[[ -5  22 -21 -10 -14  -7  19 -24]
 [ 11  -1 -25   3 -16   3  -3  -5]
 [-23 -34  -1   9  24  -3   2  21]
 [-10  -3   0 -10 -10   6   0  -1]
 [-26  31 -31   0 -14  15  21   8]
 [ -1 -27  24   3  34   8 -27   3]
 [ 27 -26 -22  21 -17   4  -4  23]
 [ -9 -48   4  32  31  -7 -24  20]
 [ 20  27  26 -33 -58 -24  28 -31]
 [-18   3   8 -21   4  -3  -1  13]
 [ -5 -15  -2 -27  -8  22   7  12]
 [  3 -14   7  -9   8   1 -16  -7]]
Rows and columns are numbered from 0.
The entry in the bottom-right corner?
Answer: -7
The bottom entry of the column that holds the smallest entry?
Answer: 8
The entry at row 2, column 1?
Answer: -34
The entry just left of -15 is -5
The entry in row 2 and column 2 -> -1
The entry in row 0 and column 0 is -5
The entry just right of the largest entry?
Answer: 8
The entry at row 1, column 1?
Answer: -1
The entry at row 0, column 2?
Answer: -21
The entry just left of the largest entry?
Answer: 3
The entry in the top-right corner: -24
The entry at row 2, column 0?
Answer: -23
The minimum?
Answer: -58
The entry directly above the largest entry -> -14
The entry directly below the largest entry?
Answer: -17
The entry directly below the smallest entry -> 4
The entry in the bottom-left corner is 3
The entry directly above -58?
Answer: 31
The entry at row 0, column 1: 22
The entry just left of the smallest entry is -33
The entry directly below -2 is 7
The entry in row 1 and column 2?
Answer: -25
The entry just left of 28?
Answer: -24

Questions about the grid below. Rows and columns are numbered from 0.
1) Report the entry in the bottom-right corner.
2) Report the entry in the top-right corner.
3) Report the entry in the top-left corner.
4) Report the entry directly below the largest entry.
5) Report the entry in row 2 and column 0.
6) Report the entry at row 1, column 0.
7) Report the entry in row 0 and column 1.
8) Report the entry at row 2, column 2.
[[ 27  16   9  21  26  27  -8  18 -15  -3  28 -22 -30]
 [ 35  39  14  11  46  40  22   2 -26  -6  21 -25 -43]
 [ -6  23   4 -55  12 -31  49 -28  21   8 -22  28  39]
 [ 25  28  17 -57  39 -30  54 -21  24  10   0  22  24]
 [ 33  44  13   4  45  26  19   2 -20  -3  25 -21 -36]
 [-11   5  -2 -38  -5 -30  26 -18  22   8 -26  26  41]
 [ 32   9  13   6  22   2  -3  13   2   1  21  -9 -19]
 [-20  35   1 -34  15  12  63 -45 -12  -4 -30   9  27]
 [-10  19   0 -10   7  11  25 -17 -10  -2 -11   1   7]
 [-26  -6 -12 -20 -22 -10  12 -22   4   1 -26  18  25]
 [ 20  18  15 -41  26 -31  30 -10  28   9   3  22  24]
 [ 18   6  10   4  21   2  -4  10   2   3  28  -9 -18]
 [ -1  -6   1 -34  -4 -39  14 -12  29   7 -16  30  45]
 [ 27  36  14   8  36  29  17   6 -16  -3  25 -21 -42]
 [ -2  42   5   8  26  51  44 -22 -48 -15   2 -33 -32]
 [ 19  39  16 -27  48   8  45 -16  -5   1   6  -2  -4]]
1) -4
2) -30
3) 27
4) 25
5) -6
6) 35
7) 16
8) 4

Questions about the row below.
1) What is the first entry from the left?
2) What is the entry just left of the largest entry?
3) What is the minimum?
[ -4 -24 -21  14  70]
1) -4
2) 14
3) -24

M =
[[  8.496 -12.206   1.438   4.773  -5.051   1.209   3.845]
 [ -1.668   1.678   9.538  -0.631 -27.738   3.848   0.669]
 [ -0.261   5.998  -3.618  -3.922   7.706  27.933 -17.048]
 [-10.366   4.222  -8.708  -0.786   1.113 -10.306  -2.308]
 [  1.130   0.899   5.383   6.781  13.688  -2.780  23.002]
 [ -5.358  -3.398  15.340 -17.534  13.874  -0.875  11.889]
 [  3.482 -13.326  19.279 -11.115   1.461 -16.149 -12.792]
 [-22.225   6.013   2.491 -25.119  -9.825   0.402  -3.118]]
Counting starts at 0.
The entry at row 0, column 1: -12.206
The entry in the bottom-right corner?
Answer: -3.118
The entry at row 0, column 2 is 1.438
The entry in row 0 and column 0?
Answer: 8.496
The entry in row 2 and column 0?
Answer: -0.261
The entry directly below the largest entry is -10.306
The entry in the top-right corner is 3.845
The entry at row 2, column 2?
Answer: -3.618
The smallest entry?
Answer: -27.738
The entry directly below 13.688?
Answer: 13.874
The entry just left of 19.279: -13.326
The entry at row 1, column 1 is 1.678
The entry just left of the largest entry?
Answer: 7.706
The entry just left of the smallest entry: -0.631
The bottom entry of the column that holds the smallest entry?
Answer: -9.825
The entry in the bottom-left corner: -22.225
The entry directly above -17.534 -> 6.781
The entry in row 1 and column 0?
Answer: -1.668
The entry just right of -0.786?
Answer: 1.113
The bottom entry of the column that holds the largest entry: 0.402
The entry in row 2 and column 1?
Answer: 5.998
The entry just left of -0.786 is -8.708
The top entry of the column that holds the smallest entry -> -5.051
The entry just right of 1.438 is 4.773
The entry just left of -3.398?
Answer: -5.358
The entry just right of the largest entry?
Answer: -17.048
The entry in row 1 and column 2?
Answer: 9.538

[ 0.00 -0.12  0.13  0.17  0.10  0.09 -0.11 -0.04]
The 4th-last entry: 0.10
Report the first entry.
0.00
Report the maximum.
0.17
The entry just right of the smallest entry is 0.13
Report the third-last entry.
0.09
The 1st entry from the right -> -0.04
